Rotation paths and how fast each direction turns (degrees each step):
Each turn is a multiple of 5 degrees from 10 to 175, or 0.
Each row of a path follows its step; steps can be skipped.

step 0: [ -2.8   9.9  -8.2  11.1  18.2 -41.5  -5.2   6.0   2.9  -4.7 -16.2   1.6
 -12.1  -9.6 -17.1 -23.5  -6.6   2.6 -29.1  14.6   0.5  -9.0   1.6  15.4
   6.4  26.1   3.8 -19.4  24.1   5.8   8.2 -26.5  17.7 -33.6 -19.4  20.6
  26.9 -15.7  12.3 -14.6  -6.9 -11.4 -19.6  -8.6  10.4  10.2  -8.0  -1.5
  -7.7  -3.1   6.0  17.6 -18.6  -3.8  14.3  10.5 -21.7   6.7  11.7 -22.3
  24.5  10.5 -20.5  14.7  23.7 -12.5  19.2  27.8  -5.2  -0.7  -9.9 -26.5
  38.0  -8.7  23.8   4.4 -10.0  -9.7]
step 9: [  7.7   6.9  -8.8  12.7  -4.0 -16.2 -19.4   6.0 -22.8   0.1 -20.3   7.5
  27.8 -30.0  -4.0 -17.4   0.5   2.7   1.1  14.0 -46.6   8.6  -5.4  -2.0
 -15.1  19.8  15.0   8.2   2.9  13.9  13.7  -2.0 -15.9  -4.4  15.8  15.1
   3.0 -26.1 -12.9   3.1   3.1  -8.1  18.7  15.8  -5.4   2.4 -20.9 -10.5
 -35.0   3.7 -16.2  -6.8  -4.5 -24.5  36.0  46.9  18.5   7.6  12.7  -5.6
  26.8   1.1  -5.4 -21.7   2.6  -6.2   2.8  19.4   3.1   1.9   0.1  -0.5
  21.1  15.8   4.2  29.3  16.8  11.4]
step 11: [  7.3  12.6  -2.9  11.3  25.4 -10.1  -6.2  24.6  16.5 -18.8  20.0  29.3
   5.6 -14.5  24.1 -34.4 -25.3  -9.8 -42.1   8.6  -5.2 -20.3  -8.4  25.4
  -7.3  -6.6  -7.5  -5.7  11.4 -15.3 -14.2 -23.8   0.5  -3.3 -14.5 -12.2
  -2.9  -4.6  37.5  -2.4  -0.1 -13.7   5.3  -7.2  -9.4  18.5  18.4   9.4
 -13.7  -5.0 -15.9 -18.4 -15.9  -5.7  -6.2  21.9  -7.5  12.8 -15.9   0.7
  -7.1   2.2 -16.8  -9.1  16.6  -4.0 -36.0  19.6   7.5   6.3   3.6  14.5
  20.6  -9.5  33.9   6.7 -14.9  -5.5]
step 12: [  5.8  13.0  -1.7  17.9   1.1 -11.0 -10.3  21.0  18.6   6.5  -8.3   6.2
  15.7  -9.8  -0.9  -3.4 -15.9  -9.3  -4.5  22.8   4.0  13.4  -8.1  -6.1
  36.7 -26.9  21.6   1.3  -0.9   4.6 -14.4  12.6 -15.6  11.2  -8.2  13.7
 -16.4  15.7 -17.2  -4.6 -11.1  -4.6   4.6 -24.7  17.8  -8.7 -16.6  29.6
   2.8   6.0 -14.2 -10.0 -18.8  -8.4  29.4  17.2 -13.7 -25.6   5.9 -35.1
  17.3 -22.6 -25.5   8.0   4.7 -26.2  13.7  34.4  44.6  -9.2 -10.9  -1.6
   7.7  10.1  17.6 -13.5  -5.6  22.2]
step 13: [  5.5  10.1 -11.4  -8.9   4.8 -14.4 -52.0  14.1 -14.5 -31.6   3.8  32.1
  -5.0 -20.4   6.1   2.1 -10.6   0.1  -4.2  13.0 -13.4  -0.8  29.8 -15.3
   9.6  33.8   3.2 -19.3   6.5   9.6   7.0  -1.2 -14.4   0.6 -15.2  27.3
  -6.0 -10.3 -25.7  -5.4 -23.0 -23.7   2.3  12.1   9.3  24.4   6.9   0.7
 -17.3  -4.9   8.7   0.6 -14.2   8.8  -6.5  28.6  15.1   4.0  13.9  -0.1
  16.0   7.7 -16.7  17.1  13.7 -25.7 -14.3   5.8  -7.1   3.3 -16.7  -8.2
  -9.4  -7.6 -26.1  18.9  31.3  24.6]
step 15: [ 28.5  28.3  -8.9 -10.5   9.6  -1.1 -10.5  11.8  26.7  12.2  -3.7  30.7
  11.0  -9.9  30.4 -37.8   7.5   8.3   5.7  10.7  24.8   9.1 -11.4   4.5
   1.7  30.2 -23.9  -3.6  -6.7 -13.3 -16.3 -22.6  -8.6   2.7  -0.1 -13.4
  29.9 -21.6  20.1  -6.7 -13.2  13.3  -3.3   5.2  -5.1  31.2  -8.4   2.8
   1.7  22.0 -12.1 -11.7  -5.5  -8.7  41.5  27.9   0.1 -12.0   7.8 -28.3
  -6.9   2.7  -1.9  17.4 -10.8   4.4  -7.5  14.2  18.8  24.2   8.1   7.8
  22.1   8.3   8.4   8.2  -3.1  11.9]
step 19: [  2.9  18.9 -46.1 -13.0  -6.2  -9.6   5.0  26.7  10.6 -28.0 -11.8  26.1
 -26.1  -5.7   4.0 -17.8  -8.6  26.3 -15.4  10.3  -8.0  -3.6   0.8  12.3
  22.9  22.9 -25.0   5.3 -17.2   6.0   3.4 -18.5 -18.0 -50.1 -16.1 -10.6
  -4.8 -18.3  14.3  18.6 -23.2   7.1  -9.0   5.0   7.7  13.9  -9.4  -0.3
   3.6   9.0 -12.6 -15.0  13.6  -9.2  12.1  33.4 -10.6   0.9  -7.5  -8.0
   1.4  15.1   1.5 -12.3  31.4  -0.1 -17.2  23.0  -2.3  10.6  -2.3  11.5
 -16.5 -16.7  12.8 -11.0   2.2   0.5]
step 22: [-14.3   7.9  -3.1  -1.6  32.8  17.6  -3.7   9.4 -25.0  -5.3   2.8   9.2
  -1.4  19.9 -11.9 -15.9 -25.7 -10.2 -21.9   1.7 -24.2  -5.7  24.3   5.5
  -3.3  -0.8   6.9  -6.4  27.0   7.3 -11.6  29.0 -31.9   3.2  -3.4   3.9
 -12.6  -0.7  37.1 -17.2  -8.7  -7.6  -3.7  -0.4  -0.2  26.1 -24.0 -13.5
 -26.5   4.3   6.1  -6.3  -7.6  -4.8  16.5  27.6 -31.6  17.3   6.8   8.8
 -16.3 -13.1  18.5 -21.7  35.4 -24.2 -10.2  21.1  27.5   5.9 -14.3  -3.8
  11.5 -11.6  -2.6   2.0   8.3   9.7]
step 23: [ -5.7   8.1 -20.6  -1.4  15.8 -15.0  -9.5   1.2  17.7 -18.0  -9.7  19.5
  18.9  -2.6  -7.4 -17.0 -23.9  -2.8  10.0  34.3 -28.0  16.0 -37.6  27.8
  18.6  16.7 -14.9 -14.8 -11.1  23.2 -18.0   5.4  -6.2 -12.2 -12.5   0.5
   4.1 -15.6  -4.9  11.2 -12.6  -5.8  -3.0 -13.0  17.2  20.5   1.2   1.6
 -22.1   7.6 -14.9 -29.8   4.7 -33.4  35.8  13.9  23.8  -1.9  -6.3 -27.3
  17.9 -30.2   1.0 -11.2  -6.9   5.4  10.3  12.4   8.8  -4.5   3.7  20.3
   1.4   8.8 -16.3   2.9  -1.1 -13.4]
[ -7.3   1.9  -4.4  -0.7  -1.6  -0.7  -6.4   2.0  -1.2  -2.1   0.6   7.3
  -6.2   3.6   0.8   2.8  -4.4   0.3   1.0  -3.2   2.0  -5.5  -0.7   5.4
  -2.6   1.1   2.0   1.3   0.3  -3.1   1.1   6.6  -6.6  -5.3  -1.9  -5.4
 -10.3   2.4  -0.5  -6.1  -2.3  -1.0  -6.2   6.3  -3.4   4.1   5.4   0.0
   4.0   1.3   1.8   0.6   3.7   4.6  -6.6   1.7  -2.9  -2.4  -1.2   4.8
  -4.0   1.0   5.2  -5.6   1.1  -6.8   0.5  -4.2  -2.5   0.9  -1.6   2.1
  -3.9  -8.4   0.9   2.0   3.7  -2.7] => 125
[ 4.2  2.8 -5.5 -5.3  9.1 -1.4  2.1  0.2 -1.9  2.2  2.1  4.8 -2.0  4.8
 -0.9  5.0  2.8  0.3 -1.1 -9.0  0.0 -1.6 -2.3  5.1  6.5  5.6  0.0  2.4
  1.9  4.4  1.1 -3.2  1.8  1.6  3.7 -7.0  3.6  2.3 -0.2  1.1 -2.7  1.2
  4.5 -1.8 -7.2  0.8 -1.1  8.7  1.8 -4.9 -4.5 -3.7 -1.3 -8.4  0.0 -1.5
 -0.7 -3.5  0.5  1.0  3.4  3.0  6.6 -1.1  5.3 -5.2  3.3 -0.9 11.4 -2.2
 -2.0 -1.7 -2.3  4.1  1.6  2.3 -3.5 -0.6] => 100
[ 4.2  3.5 -3.2 -0.7 -3.5 -5.4 -2.3  4.4  2.7 -5.1 -0.7 -1.7 -1.6  5.8
  0.7  6.6 -1.7 -1.2  4.4 -0.4 -0.3  3.6  7.3 -7.1  2.7  0.6  1.0  2.7
  1.0 -5.4  8.6 -6.7 -6.5 -8.4 -1.1  0.6  5.4  5.1  3.1 -3.6  2.9 -5.8
 -0.6  1.2  1.6 -3.3  4.7 -2.5  6.0  0.8  3.4  3.8 -6.7 -7.1  1.8  0.7
 -1.4  2.4  4.1 -1.0 -4.2  5.2 -4.8  5.5 -0.9 -2.1  0.7  1.7  1.5 -7.4
 -3.2  1.4 -1.9  0.5 -2.0 -5.5  0.0 -2.3] => 55
[ 0.3  1.7  9.0 -2.3 -0.8  2.6  2.6  2.7  0.0  0.2  0.8  2.3  2.6 -2.9
 -8.2 -3.6  0.0 -5.1  1.0  0.7  4.1  2.3 -1.1 -2.8 -3.9  1.9  1.6  0.0
  9.3  1.5  0.8  3.7  1.5  0.6  2.1 -2.5 -5.9 -3.9  2.9  0.4 -3.6 -1.1
 -1.6 -5.6  2.9  0.5  7.0  2.3 -3.8  3.5 -2.4  3.9  4.7 -5.2 -6.4 -1.1
 -0.4  2.3 -0.3 -5.5 -8.8  1.1  2.4  8.8 -1.6 -1.3 -3.6 -0.8  6.9 -5.4
 -6.3 -1.1  5.2 -2.4  9.5  0.7 -2.3 -6.0] => 70
[  1.6  -0.7   1.0   0.7  -3.2  -0.3   1.7  -4.0  -3.1  -3.2   0.1  -2.9
   0.2  -3.8  -4.8   0.6  -1.6   3.4   2.3   6.1  -5.8  -4.5  -5.1 -10.4
  -0.9   2.5   6.7  -7.8   4.8  -2.0   3.2   3.0  -4.1   4.9   6.2  -4.2
  -1.2  -0.2  -9.7  -3.1   6.3   2.6  -1.1   3.6   0.3   0.3   1.9   0.1
   6.9  -5.0  -0.7  -4.0  -1.3   0.9   0.8   4.2  -2.6   3.2   0.7   4.0
   3.4   4.0   1.4   3.9   5.0  -4.1  -3.3  -4.0   0.5   0.3   0.6 -12.7
   1.0   2.2  -1.0   2.4  -1.7   3.1] => 90
[-1.0 -0.8  4.8  0.8 -3.1 -5.4  3.8 -4.8  1.6 -4.2  1.7  5.2 -0.7  4.3
 -2.7  0.9  1.3  0.7 10.6 -1.5 -2.3  0.1  0.8 -2.0 -3.8  0.0 -5.3 -3.5
 -2.5 -1.6 -6.1 -4.9  3.5 -0.8  1.5  6.6  3.3  3.5  3.6 -5.3 -1.5  3.7
 -1.2  5.0 -4.7  4.2 -6.5 -5.6 -6.7  4.3 -0.7  3.6 -1.7  4.2 -1.2  2.7
 -1.2 -4.6  2.3 -5.4  1.2  1.0  7.1 -2.5 -0.1 -3.2 -1.8 -2.2 -0.2 -4.6
 -7.2 -6.0 -5.9  6.4  7.9  1.3  1.4  4.0] => 55
[ 1.2  5.6  7.0  0.1  1.0 -5.6 -2.0 -0.1 -0.4 -3.0 -0.9 -7.4  1.2 -4.0
 -3.4  3.1  6.0 -2.3 -1.0  4.5 -3.0  0.5  5.4  1.3  1.4  0.0  1.0  1.0
 -6.2 -3.5  5.2 -1.8 -0.8  5.6 -4.0  0.4  3.8 -3.1  0.7 -0.3 -6.9  4.7
 -0.5 -0.5 -5.0  3.5 -2.9  3.6  9.6 -5.7  5.9  0.1  2.1  2.0  1.4 -0.8
 -1.8  6.0 -1.5 -9.5 -2.8 -2.0  8.8  0.8 -0.2 -0.9  0.7  1.1 -0.5  4.4
  4.6  2.5 -7.1 -7.2  5.2  5.0  0.6 -2.7] => 25
